In the data rows, the value 128 means zero.
Here are some points, each followed by its number:
077 114 056 101 104 124 139 122 130 109 142 175 131 099 108 099 135 118 126 107 131 160 144 141 0
166 100 156 136 126 137 105 120 132 172 127 096 121 134 110 139 144 127 154 159 093 162 135 101 1
154 169 184 118 176 122 098 140 085 141 089 121 089 187 104 170 119 151 128 168 125 093 131 071 2
149 107 152 087 128 153 116 059 091 251 174 109 119 092 128 150 186 107 150 140 145 101 158 119 3
106 170 098 149 093 098 101 086 061 156 099 169 165 075 101 153 103 111 086 184 130 135 185 150 4
090 176 121 136 115 101 176 079 067 157 097 161 158 069 128 169 158 124 135 158 176 146 183 113 5
143 183 164 158 149 077 102 147 145 052 040 109 190 135 141 132 105 156 103 137 107 121 103 103 6
087 164 132 131 122 095 163 087 073 129 098 167 160 070 124 171 141 131 121 165 170 134 191 126 7
100 133 108 117 116 119 198 180 083 112 154 175 052 131 088 114 067 159 087 153 087 164 166 154 8
106 144 130 053 142 156 147 107 086 172 168 165 132 094 151 134 174 123 132 079 222 069 156 137 9
127 160 124 146 112 114 076 097 169 116 089 117 202 101 180 142 154 099 133 090 122 154 092 151 10
137 136 141 151 140 130 149 092 103 206 162 126 081 127 148 150 095 114 119 119 099 127 121 140 11
070 115 046 109 092 125 115 114 136 098 142 167 138 117 110 098 129 115 137 101 119 153 126 119 12
154 059 123 080 060 182 103 143 151 128 171 148 129 142 100 086 179 117 152 091 137 122 141 116 13
140 099 123 093 128 147 138 105 125 193 192 127 066 158 115 126 151 123 124 137 111 095 150 119 14
109 151 113 158 147 133 170 106 101 121 154 135 119 105 154 127 115 125 164 146 152 133 144 139 15
092 102 107 105 102 128 203 160 082 117 166 159 048 137 085 104 066 152 092 142 082 161 158 154 16
155 175 209 128 196 140 056 230 208 000 059 138 196 168 136 101 112 159 114 053 192 091 070 170 17
147 112 111 130 129 149 100 163 134 072 153 149 123 164 105 079 115 133 113 140 131 100 109 166 18
144 111 153 147 152 127 125 125 187 123 151 131 108 187 129 129 164 101 103 092 145 058 115 095 19
New points follow, each followed by the number of its nearest point above.
164 170 187 117 181 109 107 125 093 171 094 120 086 185 093 186 123 144 131 175 124 101 147 075 -> 2
117 123 166 084 150 152 113 105 139 128 124 100 180 073 134 113 207 137 137 123 198 029 140 128 -> 9
109 198 166 184 152 081 151 152 102 110 033 060 141 095 138 174 127 126 106 140 114 107 129 069 -> 6
138 090 100 168 102 121 128 104 128 145 138 130 095 172 120 143 106 125 161 164 103 215 111 122 -> 1
152 185 177 140 146 090 121 107 138 083 041 080 197 108 179 138 185 121 132 128 167 046 132 059 -> 6
153 144 145 156 125 107 103 132 061 169 112 168 059 187 044 184 101 127 101 198 102 151 182 080 -> 2
142 144 139 146 143 135 144 118 120 178 147 103 085 131 155 144 109 109 117 111 099 134 110 152 -> 11
178 091 145 142 114 136 088 149 160 121 128 109 101 193 118 128 130 130 165 127 098 182 107 099 -> 1
102 156 104 133 088 102 110 088 074 158 123 170 142 077 097 137 105 104 087 180 124 141 188 152 -> 4
130 157 180 157 171 105 130 132 195 054 108 125 188 159 159 127 114 144 130 135 139 119 086 127 -> 6
181 086 142 137 112 135 103 144 169 135 128 106 105 194 111 127 121 132 148 127 107 179 092 094 -> 1
156 114 148 113 133 126 108 128 138 114 122 141 153 134 117 124 131 140 155 191 127 165 141 109 -> 1
135 159 111 147 095 124 054 110 164 102 086 141 209 090 181 133 151 104 119 075 140 155 088 143 -> 10
144 135 143 142 142 127 145 125 122 176 159 127 091 126 147 146 105 125 112 105 086 128 116 154 -> 11
136 118 173 125 141 146 121 137 159 123 132 142 140 129 142 127 157 127 129 080 170 089 117 136 -> 19
118 200 165 192 160 078 136 157 094 096 035 075 153 095 149 165 124 137 110 142 113 116 130 089 -> 6
135 107 160 104 142 136 125 150 172 100 123 138 167 145 150 111 161 134 115 067 174 092 115 140 -> 19
158 110 144 133 120 121 135 135 122 130 119 102 125 124 133 118 118 143 148 157 092 164 125 133 -> 1
093 177 100 139 099 095 109 091 065 165 100 162 149 074 106 157 119 121 076 160 125 149 190 154 -> 4
142 154 168 159 160 128 151 123 116 130 100 072 164 062 176 121 138 129 155 181 129 103 117 138 -> 15
160 136 154 151 136 113 108 187 152 083 093 075 153 122 133 099 130 130 120 103 080 110 100 108 -> 6
